Each scene shows the same named points in several views, each turned, perhaps mirrored, and shifted as a whole.
A view may leave some points out, and in a few views one point is out of place. Which views, in the order they come, and which point in each? Write none if none.

-- scene 1 --
panel a:
  lituk [  3.4   0.7  13.6   6.7 -19.7  15.3  -6.6 -12.4]
  kanas [ -3.8  -6.6  27.1   8.4 -32.7  16.7  -6.3  -4.7]
  kofen [  6.1   3.4  16.6  12.3 -32.9  18.5  -4.5  -5.9]
  fota [ -2.6   3.5  33.9   5.5 -29.6  21.3  -1.2 -13.5]
  Tobu [ -1.9  -2.6  24.0   4.8 -28.3  18.6  -5.6 -13.5]
  Lefus [ -4.4  -3.7  32.5   4.7 -24.4  20.6 -10.2  -5.7]
  lodim [ -3.4   3.5  23.3   6.4 -16.8   2.9  -3.7 -16.0]
  zed [ -2.9  -6.1  18.4  -0.3 -27.4  22.2  -0.7 -20.8]
  Zemim [  4.5   3.6  28.7   3.1 -27.7  32.6 -13.5 -13.5]
  sive [  2.9   2.9  22.3  14.6 -42.1  13.7  -1.2  -6.6]
panel b:
  kofen [ 26.7  54.8 -15.4 -10.7 -26.6 -12.9  -7.3  21.6]
  lodim [ 15.6  60.4  -0.2 -10.2 -37.0  -3.9   6.3  15.7]
  zed [ 24.6  64.5  -9.5   7.9 -27.5 -10.1   3.8  23.0]
  Zemim [ 14.4  60.8 -13.3   2.1 -22.5  -7.0 -11.1  36.4]
  kanas [ 20.6  63.8  -4.5  -8.0 -25.5 -22.1  -4.9  24.8]
  dobep [  4.3  63.7  -3.9 -21.4 -33.7  -9.5  -9.5  18.3]
  Lefus [ 13.7  67.5  -2.8  -7.6 -24.7 -13.5  -5.7  29.0]
  sive [ 29.1  49.0  -8.7 -11.3 -27.7 -21.4  -5.8  25.7]
panel c:
  Lefus [ 29.2 -20.9  32.7  -5.9  -9.2   2.0   3.4   3.6]
  Zemim [ 22.6 -26.1  33.8 -16.2  -9.9  -2.0   3.0  16.2]
  lituk [ 10.7 -27.2  26.6   3.4 -13.3   0.3   2.4   8.3]
  kofen [ 14.8 -34.4  20.8  -7.0 -13.4   1.9  -3.0   3.5]
  sive [ 23.5 -37.6  14.7  -8.8 -13.8  -0.3  -2.2  -1.6]
  dobep [ 17.3 -26.9  39.2  -0.7 -10.0   5.3  13.9 -10.5]
  lodim [ 17.2 -21.9  24.6   9.0 -15.5  -6.3  13.1  -1.3]
  kanas [ 30.0 -27.6  25.2  -2.2  -8.8   4.6  -1.9   0.8]
  zed [ 23.5 -22.8  21.7   4.0 -11.9  -4.5  -0.8  18.2]
panel d:
  zed [-21.8 -24.6  40.7  -2.4   4.8  13.0 -14.2 -21.2]
  Lefus [-21.8 -23.8  34.9   3.0   0.8   7.5   6.5 -20.9]
  fota [-19.4 -16.4  30.9  -0.7   2.7  10.7  -0.6 -12.8]
  lituk [-23.1 -31.7  34.1   3.1  17.5   8.0  -7.9 -21.0]
  lodim [-30.9 -23.9  37.1  -8.0  20.9   5.9  -0.1 -16.2]
  kanas [-22.6 -15.1  32.6   5.0   4.6   6.9   0.8 -27.7]
  dobep [-26.0 -29.2  31.9   3.4  17.4  -3.0  15.9 -21.7]
  sive [-17.0  -9.0  22.8   6.0  13.0   4.6  -8.0 -23.6]
  Tobu [-20.8 -21.5  35.6   0.4   6.0   8.0  -5.4 -21.0]
  kofen [-21.9 -19.0  27.5   2.2  21.9   1.9  -3.1 -20.7]
panel e:
  Lefus [-13.7  17.3  -6.0   3.6  24.8  22.7  33.3  21.2]
  zed [-22.7  14.2   3.6  16.2  35.3  19.5  25.4  16.7]
  kanas [-9.4 15.7 -3.2  2.0 35.6 23.6 35.8 20.1]
  lituk [-25.8  24.9  -1.9  12.5  36.9  32.3  30.3  20.8]
  kofen [-15.2  26.0   6.1   5.7  40.0  32.3  35.8  18.5]
  lodim [-28.5   9.5  -5.9   7.3  33.1  39.0  30.2  24.9]
  dobep [-16.3  22.8 -16.7  -0.1  26.0  41.7  36.0  26.2]
  Tobu [-16.4  16.1   0.6   9.6  32.6  25.1  29.6  18.0]
  sive [-7.3 17.8  9.2  1.5 42.7 33.5 37.4 16.8]
panel f:
  sive [ -7.5 -23.1 -12.2  -7.5 -14.7   4.3  -1.4   9.3]
  kanas [  1.4 -23.8 -12.9   5.2 -10.2   8.3  -5.8   2.0]
  lituk [  4.0 -16.4 -24.6  -1.3  -6.2  -7.7 -12.4   5.8]
  dobep [ 10.3 -33.7 -17.4  10.0   0.0  -4.7  -8.8  18.4]
  Zemim [  9.4  -7.7 -17.0  -3.1   2.7  10.0  -2.5   7.5]
  Tobu [  1.9 -14.0 -17.2   4.2  -8.4   3.3  -8.3   3.9]
  Lefus [  7.6 -20.4 -16.3  10.4  -3.2   7.8  -4.0   4.4]
  zed [  0.6  -4.9 -20.4   4.6 -11.4   1.8 -11.1  -2.3]
  kofen [ -1.4 -21.8 -19.6  -9.5  -9.4   0.1  -5.0   6.9]
  fota [ -0.6 -12.0 -17.7   7.3  -7.0   7.6   2.7   9.1]
  lodim [ -0.3 -17.8 -22.0  14.4 -10.3 -10.8 -10.0  14.0]
Views that do not fit: panel d
  out of place in panel d: kofen
